Each named turn below is shown by a few rows before and after it. Which turns, in which order, take the first row of each later pair to the second? The first pair is answered.
turn B:
[  3  -2 -10  -1  -1  -1  -9  -7   5  -9  -5 -13   1 -12   7   2  13  -5
  -3] => [ -4   1  -4  -7   2  -4 -11   2   8  -5   0 -11  -1 -12   5   7  17  -7
   1]
[  4   0  -4 -18   8 -11 -11   4   8  -9  -7  -1  -6 -17 -16   4   6  10
 -14] => [ -1   3   4 -21  15 -14 -10  14   6   8  -1  -1  -3  -7 -19   5   9  10
  -9]
[ 12   0 -13 -10  -7  -1  -4   2  -4   3 -14  -1   7   3  -7   3  -5   2
  -7] => [ 10   3 -12 -12  -7  -1  -5   3  -2  -2 -12  -1   2  -1 -11   2  -5   2
  -6]
[  0   1 -14  -4  -6  -3 -13  -4  -6  -2 -20   3  -8  12  -6   2 -12   6
  -4] => [ -5   2  -9  -8  -5  -3 -10  -1  -2  -3 -19   2 -11  10 -10   6 -12   3
  -2]
turn D:
[  0   5   5 -10   3  -7   4  -1  11 -10  -2  -2  -4 -11  -1   5   4   3
   5] => [  6   0 -11   7  -9  -2   5  -5  -2 -11  -9  -4   0  -2   7  -3  -5   2
  -5]
[ 6  2  6 -4  2 -2 -1  0 -1 10 -3  4  3  6  0 -3  2  0 -1] => [ 7  1  7 -3  5 -3 -1 -5  2  5 -2  2  5  2  1 -3  2  0 -1]
[  6  -4 -17  16 -15   3   2  -5 -10  -6  -7  -5   4   5   5  -7 -14   0
 -10] => [-16  -1   5  -9  -3  -8 -10  11  -2  13   6   4  -8   5 -15   4 -11  -3
   2]
[ 8 -3  3 -2 11 -1  7 -2  1  3 -2 -6 18  1  6 -4 11  0  2] => [  6  -1  -5   4   0   4   1   3  -9  13  -4   0  14  10   2 -10  -3  -3
  -5]
turn X:
[  4  -1  -5  14  -7   7   2   3 -15  17  -1   1  10  25   6 -12 -10  -7
  -3] => [ 21  -8  -9 -11  11  -8  -3   1   6   0  -9  -8  15   0 -13  -6  13   9
 -18]
[ 5 -4  9 -6 16 -3  7 -1  3  6  3 -6 12  0  2 -1 13  1  4] => [  1  -3  -3  10  -1   3   4   5 -11  15   0   0   6  16   3 -10  -8  -4
   0]
[  7  -5  -3   4   4  -3  -6   0  -2   4  -8   2   7   8  -2  -4  -1  -1
 -11] => [ 7 -2  9  0 13 -5 -1 -3  6  5 -2  0  6  1  1  0 10 -1 -2]
turn F:
[ 2 -3  7 -6  0  3 -5  6 -9 14  4  3 -1  4 -6  3  5  6  0] => [ 0  0 11  0 -1  6  2  5 -5  7  9  2 -5 -5  5  6 11  4  7]
[  2  -2  -5 -11   1  -5  -7   3   5   0   1   4   0  -2 -10   0   0   6
  -1] => [-7  4  2 -6  2 -4  1  0  6 -5  4  5 -6 -7 -2  2  3  2 12]
[  9 -12  -3  -4   4  -5  -2  -1  -4   5 -10  -4  14   3 -10  -2   1   8
  -7] => [ -9  -7   8 -11   1  -5  -7   8  -1   5  -2   4  -3   0 -17   8  -4   4
   4]
[  5   4  12   3  12   2   9  -7   4  -3   9  -9   6 -12  15   2  12  -8
  13] => [ 21  -7  -1  -3  15  -4   3  -2   1   5   0 -12  21  -1   3  -6   8   1
  -7]
Pairs:
Each pair is 2 to 3 turns apart.
[ -1  -9  -4  -8   0   1 -12  14  -3  12  -4   2   6   7 -28  -4   3   8
 -21] => [  5  -9 -12  -4  -6   2 -12   3  -3  -4 -11   0   5   0 -25  -4  -1  12
 -25]	B B
[12  1  3 -4 16 -5 -3  8 -1 26  5 -4 14 15  8 -1  0 -2  9] => [ 25  -4 -22   2   3  -1  -6  -2  -3   3 -12  -7  11   5   5  -5  -9   5
 -12]	X B
[-11   0   5   4  -8   1  -2   9  -9  15   7   5  -7  11   0  -3  -9  -5
   3] => [-14   3   9   5  -4   1   2   6  -8   9  10   6 -10   5   7   1  -2  -7
  12]	F B D
[  8  -1   6   9   5   5  13  -3  -4  13   9   1  18  12   8 -10   9  -2
  -3] => [-6  3 12  2  2  5  5  9 -3 24 15 10  7 16 -4 -1  3 -7  2]	D F
[  5  -8 -22   0   1   7  -5  -6  -1  -4 -11   0 -11  -3  -7  -9 -16   1
 -24] => [ -5  -3  11 -10  28  -1  10  -8  12   4  10  -5  -5  -8   2   0  15  -4
   7]	X B
[  0  -1   0   2  -2   2   5 -11   7 -17   0   0   0 -17  10   1  10  -4
  14] => [  4  -6 -16  10 -15   7  -4  -3  -6  -5  -9   0   5   2   4  -9  -9  -3
  -4]	X F
[ 21  -5  -6 -10  13  -9  -6  -7   7  -8  -6 -13  17  -2 -15  -9  10  13
 -21] => [-11   6  27  -4  19  -4   4   3  -3  20  20  -4  10  15   4  -1  13  -8
  16]	D D X
[ 10  -7   2  12   7   7   4  -5  -7  10   3  -2  14  19   6 -11   0  -2
   0] => [ 4 -7 13  2 21  0  8 -2  3 10  8 -4 14 11  3 -7 12 -1  9]	D D
[ 10   1  -5  20 -15  17   9 -10 -17  -1  -3   0   7  12  13 -12  -7   4
   1] => [  6   0 -13   7 -24  13  -6   2 -13  -8  -8   2  -5   7  -8  -5 -15  11
 -12]	F B
[  2   1  -4 -15   6  -5  -3   9  10   9 -12  -9  -5   3 -13   9   0  -2
  -3] => [ -7   4   6 -14   5  -2   2   8  11  11  -4  -9 -11   0  -5  12   0  -8
   9]	B F
[ -6   3   5  18  -4   8  15  -6 -12   3  -1   0   5   7  13  -9  -1  -5
   3] => [-11  -1  17  -9  12  -5   0   9  -3  17   3   1   4   5  -8   0   4   1
   2]	F D
[  7   4  -8   2   3 -10  -9 -13  25   3   2   2   0 -12  -3  -3  19  12
   4] => [ 12   5 -10  15   0  -3  -3 -17  15   6   2   1   8  -5  10  -8  15   7
  11]	B D X
[ -9  -3  -3  -1  -1  -3 -14  19 -11  17 -10  11   2  18 -13  -1 -18   3
  -3] => [ -2   0   0  23   2   6  16  -9 -10  -8  -9   3  11   2  23  -4   0  -5
  15]	F F
[ -9   2   6  12 -15  18   3  10  -4   0   3   9 -20  -3   8   3  -7  -1
  18] => [ 14  -2   5  11   4  14  16  -4   3 -10  -3  -2   2  -9  17  -3  14   6
  14]	F X X
[-8  2  3  1 -5 -3 -2 17 -6 16  7 10  6 15  1  3 -3 -7  1] => [-11   6  13 -11  -1  -8   1  10   9  -5   7  10  -9  -8  -2  10   4  -6
   8]	X F
[  4   0  -7 -15   5  -7  -9  -6  12  -1 -16   8  -9  -4 -20   1  10   7
 -12] => [ -4   7  -3  16  -8  11  10 -15  -5  -2  -6  11 -14   5  15  -3   4  -9
   8]	F F X
[ -7   3  20 -19  22   2  -9  23  -3   5  12  -6  -7  20   0   6   5  -3
  22] => [  6  -2  11 -22  22   1 -15  24  -8  13   4 -12   8  29  -7  -3   3   6
   8]	F F F
[ -1   1   3  -9  15 -21  -2  14   5   5   4  -3   7  13 -10  -1   7   2
   8] => [-11   6   4   5   4 -10   6  11  -3   3   8   1  -2  17   7  -1   2  -6
  21]	X F
[ 14 -10  -9  -8  14   1  11   8 -20  21   5  -9   8  10 -10 -15  -3   7
 -17] => [  7  -6   2  -2  14   3  17   8 -22  27  13  -8   7  11  -1 -15  -1   1
  -5]	X X
[  5  -8   7  -1   7  -4   7  -4   0   4   5 -11  16   2  -8  -3  14   1
  -6] => [-16   1  17   7  -4   2   7   1  -2  -2  13  -1  -6  -2  -1   7   4  -9
   9]	D F F
[ 2  0  3 -7 -9 -6  2  6 -5 14 -5  3  2 12 -2  3  5 -6 -2] => [ -4   5   8  -5 -14  -4   3   1   1  -1  -5   6 -10   1   0  10   3 -10
   5]	F X F
[ 7 -1 -2  0 -7 -3 -1  6 -7 16  6  0 15 18  3 -9  1  2 -1] => [ 1  2 13 -7  6 -6  6 -4  6  0  9  0  9 -3 10  1 19 -1 14]	F D
[  0  -2 -13  17 -18  11   0  -9 -11   1  -3   1 -17   4   7  -1  -9  -9
  -4] => [  8  -7 -17  -4 -11  -1 -10  -7   3  -6 -11  -3 -12 -10 -13   0   2   4
 -17]	X F D
[  6  -3  -6  -8   0  -6 -10   8  -4  15  -3  -1   7   8 -13  -4   3   8
  -7] => [ 14  -4 -10   5   3   0   4  -6  -4   5  -6  -5  17   6   2  -9  11   5
  -3]	F F F
[ 19 -12 -13  -8  13  -4  -3   7  16 -15 -14 -12   6  -7  -9  10  14  11
 -22] => [ -9   0  20  -1  19   1  14   6  13  -6  10  -4  -5  -4  15  20  20 -12
  17]	D B X
